One turn sends every row of this set to another row. A few are shown first. Where does it send the rows asked after them?
Q_886: [-32, 14, -22, 50, 9, -16, -55, -10, 37, 6, 14, 3]
Q_968: [-39, 22, 1, 25, 20, -16, -56, -48, 23, 3, 21, -7]
Q_310: [-36, 34, -6, 1, 23, 3, -3, -67, 30, -11, 12, 44]
Q_137: [-26, 26, -51, 25, -6, 8, -1, -26, 18, 33, 9, -4]
Q_575: [-30, 16, 9, 1, 47, 19, -19, 13, 21, 21, 9, 28]
Q_903: [-20, 25, 8, 0, 31, -20, -12, 17, 25, 4, -32, 25]
Q_910: [-45, 34, -11, 9, 47, -28, 4, -37, 52, 20, 29, -5]
Q_141: [-23, 18, -53, -1, 8, 30, -29, -3, 15, -1, 6, 26]
Q_524: [-38, 48, -25, -20, 33, -21, -1, 16, 36, 4, 25, 0]
Q_80: [-21, 26, 9, -14, 19, 13, -18, -14, -9, 15, -20, 18]
Q_267: [-35, 38, -10, 28, -3, -39, -37, -18, 20, 11, 9, -22]
Q_686: [-23, 8, -32, 27, 23, -18, -22, -55, 48, -8, -26, 25]
Q_361: [-36, 60, -16, 3, 2, -31, 27, -18, 34, 5, 10, 18]
Q_726: [-29, 26, -40, 34, 5, 13, 1, -10, 44, 3, 14, 51]
Q_423: [-28, 27, -15, -25, 37, -17, -29, -41, 30, -31, -15, 26]

Q_910 turns into Q_137
Q_903 turns into Q_575
Q_423 turns into Q_524
And these:
Q_968 turns into Q_267
Q_361 turns into Q_726

One turn sends every row of this set to another row. A few are shown first. Where does it send the rows asked after them?
Q_881: [-36, 3, -7, -16, 35, -20, 19, 24, -28, 33, 22, -24, 4, 10, -15, -4, -48, 44, -35, -50, -27, 56, 46, 40, 41, 3]
Q_600: [32, 68, -3, -7, -16, -5, -24, 0, -26, 48, 12, -23, 11, -2, 6, -22, -49, 39, -11, -6, -37, 18, -19, 34, 14, -45]
Q_915: [29, 50, 2, -12, -5, -25, -17, -9, -17, 37, -16, 2, 3, 1, -3, -29, -31, 22, 36, -13, -52, 32, 17, 70, 7, 6]
Q_576: [31, 40, 5, -13, -7, -14, -24, -20, -32, 43, -28, 14, 8, 4, -15, -40, -37, 15, 36, -13, -20, 33, 7, 57, 10, -20]
Q_727: [-31, 55, -32, -10, 21, 17, 3, -33, -12, 47, 8, 3, 26, -20, -9, -67, -18, -4, 1, -31, -34, 23, -5, 58, 11, -13]
Q_586: [-2, 52, -3, -6, -21, 5, -14, -2, -28, 33, 9, -12, 14, -10, 11, -26, -55, 45, 5, -15, -27, -9, -33, 20, 6, -44]
Q_892: [-33, 39, -21, 4, 5, 28, -17, -30, -19, 50, 10, 3, 29, -30, 3, -71, -40, 12, -25, -31, -29, 2, 1, 42, 3, -30]
Q_666: [-38, 12, -2, 2, 2, 2, -8, 35, -28, 21, 24, -18, 16, -4, 0, -16, -47, 66, -48, -38, -15, 6, -4, 22, 11, -43]
Q_615: [7, 64, 3, -7, -12, -4, -11, -2, -44, 47, 9, -9, -5, -15, 12, -17, -77, 52, 5, -8, -23, 8, 1, 19, 15, -41]
Q_530: [12, 67, 8, -20, -14, -8, -20, -6, -53, 36, 9, -15, 7, 2, -7, -37, -42, 46, -12, -25, -17, 17, -30, 30, 15, -51]
Q_351: [-53, 19, -18, -11, 5, 15, 11, -11, -27, 41, 22, 11, 19, -19, 5, -77, -29, 37, -40, -30, -36, 3, 11, 45, 1, -33]
Q_636: [-50, 28, -31, -11, 28, 6, 5, -18, -7, 43, -4, 18, 28, -11, -16, -55, -8, 6, -9, -38, -17, 36, 23, 76, 1, -12]
Q_317: [-4, 13, -8, -16, 27, -14, 15, -16, -15, 46, -12, -15, 8, 4, -15, 0, -51, 7, 12, -41, -35, 56, 46, 56, 37, 29]
Q_498: [3, -2, -3, -7, 21, -12, 8, -26, -13, 34, -19, -8, 24, 12, -20, -16, -29, -12, 15, -26, -21, 47, 43, 63, 33, 17]
Q_335: [-9, -10, -17, -8, 26, -8, 15, -9, 4, 36, -17, -10, 22, 10, -19, -9, -26, -5, 17, -33, -36, 44, 21, 60, 27, 25]
Q_568: [-26, 3, 2, -11, 19, -13, 23, 24, -27, 28, 26, -34, 5, 16, -19, -12, -22, 54, -54, -29, -56, 42, 32, 50, 27, 10]
Q_72: [-30, -12, -3, -9, 40, -15, 33, 19, -28, 16, 18, -23, 9, 17, -19, -23, -22, 24, -40, -35, -27, 45, 38, 44, 38, 4]
Q_23: [17, -9, -2, -7, 23, 2, 19, -15, -19, 40, -20, 1, 7, 13, -38, -27, -23, 9, 10, -11, -42, 52, 36, 58, 32, 15]
Q_311: [-52, 6, -34, -13, 20, 19, 26, -10, -8, 47, 13, 14, 28, -7, -12, -53, -18, 26, -40, -24, -23, 30, 23, 59, 10, -35]
Q_696: [-22, 25, 16, -1, 7, 9, -16, 14, -51, 30, 18, -34, 12, 1, -20, -20, -41, 57, -71, -46, -12, 23, 0, 25, 19, -33]
Q_419: [-29, 31, 2, -6, 10, -12, -5, 33, -44, 35, 28, -17, 0, -5, 2, -11, -66, 71, -41, -32, -12, 26, 24, 18, 23, -42]
Q_164: [18, 51, 2, -13, -3, -10, -4, -29, -28, 50, -20, -3, -1, -13, 5, -13, -67, 15, 40, -18, -36, 25, 20, 47, 17, 8]
Q_756: [10, 37, -5, -8, -8, -9, -14, -25, -12, 39, -24, 1, 17, -5, 3, -26, -43, 4, 48, -21, -35, 11, -8, 51, 6, 4]
Q_105: [-30, 17, 11, 4, 15, -5, -4, 34, -46, 10, 20, -19, 6, -6, 1, -27, -42, 60, -60, -40, -5, 12, 18, 27, 14, -39]
Q_303: [-18, 33, 14, 0, -7, -15, -33, 29, -39, 34, 20, -31, 11, -1, 4, -17, -46, 65, -62, -36, -26, 17, 13, 37, 3, -31]
Q_511: [13, 61, 6, -3, -15, 11, -8, -8, -40, 24, 10, -16, 10, -14, 6, -24, -54, 44, -15, -16, -13, -2, -14, 22, 16, -57]
Q_922: [10, -2, -5, 3, 17, -4, 2, -3, 1, 44, -14, -13, 17, 10, -27, -1, -26, 16, -8, -16, -46, 55, 51, 70, 22, 20]
Q_584: [20, 54, 8, -15, -13, -14, -5, -38, -31, 26, -17, 0, 12, -4, 0, -33, -40, 10, 43, -20, -28, 12, 5, 53, 16, -8]
Q_339: [-30, -14, 14, -4, 29, 1, 19, 13, -41, 21, 4, -20, 1, 8, -34, -28, -22, 43, -48, -42, -40, 40, 37, 46, 26, 20]
Q_842: [-45, -18, -12, -8, 33, -10, 24, 32, -12, 18, 15, -19, 14, 12, -17, -13, -23, 38, -35, -48, -32, 37, 21, 44, 26, 5]

Q_586 turns into Q_842
Q_339 turns into Q_576
Q_498 turns into Q_511
And these:
Q_727 turns into Q_351
Q_915 turns into Q_303
Q_419 turns into Q_317

One turn sends every row of this set to another row. A few are shown first. Where does it send the rows asked after them?
Q_733: [14, 21, -10, 0, 2, 2, -20, 11, -17, 7, 15, -32, -25, -15, 6, -53, -8, -54, -14, -34, 4, 5, 13, 5, -13, 0, -17, -23, 44, -26, 19, 19]
Q_407: [9, 23, -7, -23, 8, 0, -17, 7, -15, 15, 8, -26, -31, -6, 3, -37, 0, -45, -24, -36, 10, 4, 10, -2, -22, 5, -15, -34, 41, -15, 23, 25]
Q_486: [15, 3, -5, 18, -10, 3, -9, 6, -6, 16, -29, -23, 46, 50, -8, -8, 29, -13, -12, -4, -18, -9, -22, -11, 2, 5, -22, 43, 31, -32, 1, 2]
Q_238: [18, 9, 0, 29, -8, 7, -9, 6, -5, 17, -20, -17, 46, 51, 9, -14, 22, -14, -1, -1, -7, -6, -18, 5, 7, -7, -21, 29, 27, -41, -2, -12]
Q_762: [15, 4, -4, 46, -12, -11, -5, 0, -4, 1, 8, -12, 12, -5, -16, 18, 11, 2, -16, 21, -4, 10, -18, 11, -10, 18, -3, -5, -31, -5, 6, 61]
Q_518: [8, 10, -13, 2, -12, -5, -5, 2, -7, 18, -39, -23, 47, 53, -12, 2, 26, -4, -13, -4, -19, -10, -22, -11, -7, 17, -16, 23, 40, -15, 6, 2]
Q_14: [6, 3, -24, 55, -29, -18, -5, -4, -10, -8, 8, -25, 25, -20, -18, 14, -2, -4, 0, 19, -22, 8, -19, 22, -6, 23, 1, -5, -6, 2, 4, 49]
Q_622: [-6, 3, -21, -35, 5, -11, -6, -23, -37, 31, -11, 1, 31, -36, -22, -6, 6, 42, -23, -11, -22, -4, 24, -23, 2, -6, -6, 15, -12, -18, 15, 23]
Q_570: [6, 19, -14, 3, -10, -6, -3, 0, -7, 19, -35, -17, 48, 56, 3, 4, 18, 0, -3, -2, -8, -9, -18, 4, -7, 12, -10, -3, 42, -13, 6, -13]
Q_602: [-21, 10, 10, -23, 9, 22, -3, 5, 5, 31, 2, -30, 28, -45, -25, -20, 51, -34, -23, 29, 11, -19, 27, -5, -20, 20, -8, -5, 8, -22, 44, 46]
Q_19: [-2, -4, -20, -4, -2, -2, -10, -23, -36, 25, 13, -4, 37, -51, 0, -22, -3, 23, 1, -10, -22, 0, 23, 1, 24, -34, -11, 29, -6, -45, 3, -2]
Q_778: [9, 6, -14, -3, -6, 6, -22, 7, -17, 8, 19, -40, -22, -24, 1, -49, -2, -63, -14, -39, -9, 3, 3, 0, -8, -5, -24, 3, 52, -30, 15, 19]
Q_113: [-5, 19, -26, -21, 4, -17, -3, -21, -40, 23, -10, 3, 35, -36, -11, -15, -9, 45, -9, -7, -16, -1, 34, -5, 4, -4, 2, -13, -6, -15, 16, 10]
Q_392: [-4, -11, -17, -24, 2, -2, -10, -25, -34, 32, 3, -4, 32, -45, -15, -10, 10, 28, -17, -12, -27, -3, 17, -20, 15, -25, -14, 41, -11, -36, 7, 16]
Q_18: [2, 8, -10, -39, 4, 2, -18, 1, -12, 22, 8, -31, -31, -10, -3, -24, 11, -49, -31, -40, 1, 0, -2, -12, -24, 3, -21, -15, 47, -12, 21, 30]
Q_377: [-27, 17, -8, 1, -7, 17, -2, 4, -1, 17, 11, -39, 42, -61, -11, -34, 27, -41, 7, 31, 4, -17, 32, 26, -9, 16, -2, -24, 33, -24, 41, 17]
Q_457: [-2, 14, -25, -3, -1, -10, -5, -21, -40, 19, 4, 0, 39, -45, 2, -25, -15, 34, 5, -7, -15, 1, 33, 10, 18, -22, -1, -4, -3, -31, 9, -6]
Q_688: [-8, -20, -13, 18, -24, -2, -6, -20, 3, 18, 26, -17, 16, -19, 6, 47, 16, -11, -1, 14, -8, 7, -44, 28, -2, -10, -7, 1, -6, -8, -7, 31]
Q_47: [12, 19, -5, 19, -8, 1, -5, 3, -5, 18, -24, -14, 47, 54, 15, -7, 15, -6, 4, 1, 1, -6, -16, 14, 2, -3, -13, 1, 34, -29, 1, -22]
Q_996: [-8, -12, -29, 37, -36, -12, -5, -16, -6, 1, 19, -28, 27, -29, -5, 32, 2, -12, 9, 15, -25, 6, -35, 32, 0, 7, -3, -1, 10, 1, -4, 30]
Q_893: [5, -11, 3, 23, -9, -2, -6, -10, 4, 18, 19, -7, 7, -5, -1, 39, 22, -3, -17, 18, 4, 9, -33, 14, -8, -3, -7, -1, -31, -11, -1, 50]
Q_384: [-21, 23, -2, -8, 3, 14, 0, 8, -1, 19, -2, -33, 36, -48, -24, -31, 35, -31, -10, 31, 8, -17, 37, 8, -19, 30, -1, -26, 19, -15, 47, 37]
Q_854: [-30, -1, -1, -8, -6, 28, -4, -2, 5, 28, 21, -39, 39, -64, -3, -24, 40, -51, 5, 28, 4, -17, 18, 23, -3, -2, -10, -1, 30, -36, 34, 13]
Q_601: [2, -2, -14, -27, -4, 6, -21, 1, -14, 18, 15, -39, -26, -21, -4, -32, 10, -60, -25, -42, -11, 0, -6, -11, -15, -4, -26, 8, 54, -22, 16, 26]
Q_989: [-27, -5, 10, -23, 4, 31, -6, -1, 8, 37, 16, -33, 30, -55, -12, -15, 54, -46, -14, 27, 8, -19, 16, 4, -10, 0, -14, 11, 15, -36, 37, 30]

Q_392 turns into Q_457
Q_384 turns into Q_989
And these:
Q_407 turns into Q_601
Q_570 turns into Q_486
Q_893 turns into Q_996

